Here are some numbered points:
 1.293 -0.025  0.517 -1.196 -0.656 -2.120  0.510  0.586 -0.593  1.377 -0.132  0.777  0.322  1.969  1.142  2.313 0
-0.600 -1.782 -0.868  1.172  0.452  1.590  0.160  0.159  0.335 -0.230  1.520 -0.909 -0.207 -0.479  0.731 -0.879 1
-0.273 -1.411 -0.894 -0.212  0.606  1.158  0.123  0.962  0.636 -0.043  1.327 -1.595  0.642  0.150 -0.478 -0.573 2
 0.257  0.868 -0.647 -2.266 -2.257 -0.785  0.952  1.406  0.931 -1.354 -1.661 -0.487  0.051  0.161 -1.144 -0.899 3
 0.159 -0.684 -0.508 -0.476  1.288  0.189  0.317  0.369  1.049  1.636  1.158  0.189  0.503  1.121 -1.421  0.149 4
-1.214 -1.630 -0.989  0.203  0.756  1.791  0.077  0.982 -0.065 -0.536  1.144 -1.538  0.144 -1.007  0.608 -0.417 5
 0.182  0.419  1.578  2.087  0.328 -0.053 -1.897 -2.304 -0.930  0.205 -1.065  0.699 -0.118 -0.812 -0.036 -0.453 6
 0.281  1.686  2.197  0.845  0.295  0.263 -0.906 -0.442 -1.074  0.117 -1.200 -0.097 -0.604 -0.429 -0.149  1.213 7
 0.060  0.859  0.300 -0.079  0.668  1.186 -0.743  0.552 -0.785  0.725 -0.190  0.093  0.796 -0.423  1.904  0.127 8
-1.054  0.055  1.163  1.564  0.987  0.140 -1.175 -0.514 -1.210  0.621  0.892  0.786 -0.566 -0.693  1.030 -0.247 9
-1.565  0.134  0.320 -0.206  0.167  1.518 -0.389  1.271 -1.260 -0.333  0.563 -0.859 -0.295 -1.055  0.687  0.097 10
 1.030  0.343  0.020  0.610  0.955 -0.745 -0.110 -1.688  0.733  0.728 -0.577  1.770  1.422  0.192 -1.108 -0.521 11
-0.538  0.355  0.285  1.392  1.309  0.116 -1.500  0.538 -1.741  0.203  0.598  0.190  0.668 -0.905  0.814 -0.076 12
-1.652  0.654 -0.303 -1.074 -1.470  0.291  0.608  1.528 -0.059 -1.793 -1.502 -1.024 -1.285 -1.061 -1.192 -0.356 13
-0.149  0.123  0.424 -1.917 -1.600 -0.772  1.566  2.313  0.388 -0.914 -0.117 -0.285 -0.338  1.191 -0.575 -0.140 14
-0.297  1.013  1.751  1.223  1.338 -0.267 -0.636  0.489 -1.224  0.714 -0.010  1.293  0.162 -0.096  0.800  1.112 15
 0.994  0.242 -0.488 -0.822 -1.648 -1.617  0.401 -0.661  0.222 -0.303 -0.396  0.161  0.115  1.210 -0.169  0.520 16
 1.375  0.411 -0.828 -1.068 -2.115 -1.871  0.949 -1.205  0.833 -0.115  1.208  0.399 -0.926  1.586  1.502  1.471 17
-1.338  0.716  1.686 -0.458  0.171  0.622  0.354  1.810 -1.074  0.182  0.211  0.448 -1.195 -0.106  0.862  1.423 18
-0.323 -1.393 -0.609  1.324  0.551  1.505  0.253  0.721  0.366 -0.234  1.764 -0.952  0.161 -0.367  0.639 -0.490 19
 1.785  0.174  0.152 -1.686 -1.166 -2.384  1.082  0.307 -0.212  1.519  0.975  1.289 -0.631  2.012  3.397  3.088 20
 0.755 -0.150 -0.667 -0.325  0.241 -1.206 -1.245 -0.529 -0.264  1.747 -0.041  0.715  1.434 -0.049  1.576  0.101 21
 0.515  1.448  1.188  0.217  1.828 -1.191 -0.978  0.789 -1.557  1.416 -1.738  1.818  1.256 -0.027  0.694  1.038 22
-1.117  0.840  1.724 -0.609  0.192  0.511  0.312  1.560 -1.048  0.526  0.070  0.595 -1.120 -0.016  1.094  1.571 23
 1.323 -0.472 -0.483 -0.660 -1.575 -1.550  0.853  0.179  0.109  0.739  0.279 -0.107  0.065  1.677  2.479  1.562 24
-1.780  0.225  0.339 -1.420 -1.021  1.084 -0.132  0.313 -0.069 -1.693 -0.780 -0.850 -1.015 -1.227 -0.596  0.230 25
 0.548 -0.651  0.315  0.466 -1.193 -0.614 -0.219 -0.655 -0.556 -0.536 -0.656 -1.291  0.107  0.565 -2.211  0.568 26
 1.345 -0.671 -0.915 -1.035 -1.065 -1.209  1.556 -1.052  1.367  0.050  0.594  0.982 -0.385  1.931 -0.077 -0.250 27
 0.462 -0.985 -0.967 -0.759 -0.322  0.422  1.599 -0.919  2.722 -0.612  1.549 -0.466 -0.607  1.253 -1.514 -1.520 28
New points follow, each followed by the numbers of its two nearest points above, nearest first.
-0.342 -0.836 -0.072  0.537  0.662  0.521  0.666  0.521  0.306  0.143  1.438  0.110 -0.419  0.271 -0.226  1.033 19 4
 0.305  0.296 -0.053  0.487  1.196 -0.515 -1.982 -0.458 -1.049  1.360 -0.371  0.539  1.670 -0.887  0.860 -0.037 21 12
 0.224  0.320  0.255 -1.556 -0.848  0.199  1.419  0.199  1.663 -0.800  0.166  0.393 -0.316  0.366  0.203  0.432 14 16
 1.543  2.728  1.942  0.153  1.456 -0.174 -0.718 -1.298 -0.115  1.762 -3.846  0.752  1.440  0.060 -0.058  1.222 22 7
 0.451 -0.769 -0.931 -0.834 -0.348  0.529  1.946  0.100  2.474 -1.106  0.857 -0.293 -0.439  0.867 -0.714 -1.220 28 27
 0.023 -0.856  0.719  1.498  0.488  0.806 -0.222 -1.304  0.419 -0.171  0.476 -0.597 -1.346 -0.571 -0.365 -0.142 1 19
-1.322 -0.669 -1.671  0.672 -1.293  0.987  0.862  0.260 -0.046 -2.368 -0.562 -1.589 -1.638 -0.996 -0.989 -1.557 13 25
 0.891  1.964  1.165  1.411  0.266 -0.696 -0.967  0.019 -0.817  0.082 -1.522  1.081  0.867 -0.171 -1.221  0.228 7 22
 1.189  0.515 -0.597 -0.456 -0.013 -1.552  0.210 -1.011  0.672  0.652  0.730  1.670  0.523  0.271  1.342 -0.459 21 27
-0.716 -1.068 -1.160  0.234 -1.116  0.818  0.861 -1.076  0.939 -1.425  0.053 -0.979 -1.732 -0.033 -1.581 -1.827 28 1
-0.692 -0.265 -0.215 -0.996 -1.188  0.373  0.465  1.199  0.078 -0.315 -0.176 -0.893  0.120  0.358 -0.290 -0.444 14 2
-0.214 -0.994 -0.698 -0.901 -0.394  0.319  1.251  0.953  0.775 -0.679  1.346 -0.602 -0.042  0.786 -0.319 -0.296 2 14
-1.381  0.338  0.520 -1.587 -0.862  1.054 -0.411  0.170 -0.092 -1.410 -0.570 -0.671 -0.878 -1.099 -0.251  0.386 25 13
-0.102 -0.915  0.135  0.052 -0.329  0.204  0.144 -1.590  0.926  0.776  0.828 -0.584 -1.841 -0.258  1.100  0.277 1 19
 0.206 -0.578  0.385  0.702  1.106  0.771 -0.295 -1.060  0.682  0.745 -0.032 -0.682 -0.429 -0.352 -0.825 -0.416 4 2
-0.813 -0.854 -0.298  1.114  0.608  0.233 -1.482 -0.627 -0.778 -0.033  1.553 -0.273  0.724 -1.040  0.305 -0.690 12 9
